500 stands for zero in the data rows.
Some points, one per row:
472 984 640 184 400 369 398 501 497 663 623 351
353 690 620 295 494 313 434 593 480 477 783 435
349 716 386 355 354 228 520 597 410 542 642 399
452 627 369 379 360 344 668 562 555 461 649 477
655 126 278 519 652 298 968 520 286 384 564 630
693 512 342 726 381 358 627 483 681 465 474 484
534 533 409 429 391 546 417 388 430 409 496 531
672 569 495 696 303 484 431 238 423 466 457 621
525 318 688 592 473 562 448 506 458 594 417 452
451 419 699 673 489 684 313 367 472 428 410 482
383 320 772 613 570 661 434 609 444 648 284 510
426   0 277 706 999 794 321 295 287   0   0 637
327 409 621 512 734 722 291 522 576 577  49 734
553  55 434 483 506 527 635 551 388 483 619 432
529 267 502 601 507 532 514 500 525 475 462 527
404 987 577 209 555 311 451 491 516 634 536 438
392 739 763  15 772 330 258 683 486 245 730 576
380 701 428 427 347 241 546 611 497 476 702 417
568 588 515 487 270 488 721 613 604 370 614 544
655 417 247 540 390 398 709 420 609 489 564 535
541 535 292 604 420 249 588 425 635 507 504 407
462 680 394 393 523 323 551 410 387 492 526 270
349 701 619 301 489 336 414 587 511 499 809 423
419 864 572 332 359 352 449 512 529 601 651 409
454 561 365 370 443 359 659 593 635 459 708 442
636 489 339 549 376 380 552 570 506 519 561 469
585 398 389 578 444 499 572 499 531 466 505 441
582 343 440 550 327 635 488 437 480 550 561 610
487 406 500 529 849 427 527 512 330 402 440 604
698 591 608 305 753 842 444 860 372  20 343 710
742 691 607  46 843 635 275 622 712 280 419 899
402 796 621 279 554 333 453 575 453 350 837 480
366 673 413 401 282 213 536 591 518 436 720 429
416 657 347 428 349 402 630 525 571 438 662 513
649 350 196 697 547 404 568 400 681 563 887 612
506 536 257 705 467 273 530 340 670 506 413 266
13 more points follow, each with its number after it:
535 556 343 678 454 376 519 413 511 503 505 479 0
802 307 744 782 478 428 543 458 316 249  59 708 1
466 337 656 652 534 521 472 487 467 560 456 423 2
340 304 638 784 432 652 216 225 626 560 167 125 3
377 270 706 623 598 643 456 645 507 647 316 489 4
415 295 763 625 704 679 417 596 364 487  90 463 5
426 507 648 449 858 742 395 669 595 530 177 865 6
451 278 517 578 601 524 456 522 462 480 347 396 7
489 292 642 591 487 814 495 588 511 482 399 596 8
417 995 636 349 211 436 293 308 509 690 601 306 9
337 713 604 318 457 305 444 579 503 539 804 428 10
310 760 329 492 423 343 413 497 500 440 553 444 11
411 591 320 335 309 377 692 563 504 528 710 528 12
Which of these numbered points is nearest to each point below by angle, seen from the average point of the first points? Its number follows each.
577 681 481 429 414 459 437 517 504 592 609 442 > 9
663 603 505 449 302 559 448 414 369 547 572 581 > 9
411 565 671 341 891 707 316 685 530 429 149 807 > 6
546 599 363 619 472 401 487 400 517 497 417 470 > 0
596 493 505 603 581 396 460 385 435 432 394 560 > 1
379 745 607 299 441 357 441 545 470 514 814 412 > 10
450 349 653 650 537 517 474 464 436 577 438 447 > 2
Here are 13 other points, each followed by its number:
688 269 244 553 471 415 725 443 513 477 807 529 0
638 533 334 474 556 365 578 501 684 468 465 531 1
520 458 380 676 397 411 488 320 589 526 545 480 2
555 445 616 278 596 930 522 628 613 985 681 712 3
532 144 576 507 508 475 638 545 360 587 516 434 4
424 264 725 793 478 667 359 362 561 518 377 353 5
427 367 618 386 510 613 457 621 701 627 326 472 6
404 315 562 270 809 754 467 648 676 562 261 421 7
391 448 574 578 794 714 367 515 585 536 283 757 8
599 350 412 646 391 474 538 459 525 521 491 471 9
493 482 216 999 479 574 310 339 744 425 387 667 10
490 934 650 133 277 438 332 512 511 694 673 373 11
386 498 406 333 683 337 413 448 416 285 573 506 12
Which of these numbered points is nearest to each point below by angle, seen from the average point of the first points? Its number follows each.
420 974 632 207 378 346 386 510 535 670 648 356 > 11
508 611 373 660 464 359 499 355 546 457 425 470 > 2
636 654 427 401 654 503 501 364 359 620 282 377 > 7
483 396 867  15 434 999 326 749 223 511 319 640 > 7
342 582 348 458 379 263 520 560 428 267 648 483 > 12
663 684 426 999 410 646 462 445 677 341 598 686 > 10
632 426 414 558 388 398 580 252 280 364 412 403 > 9
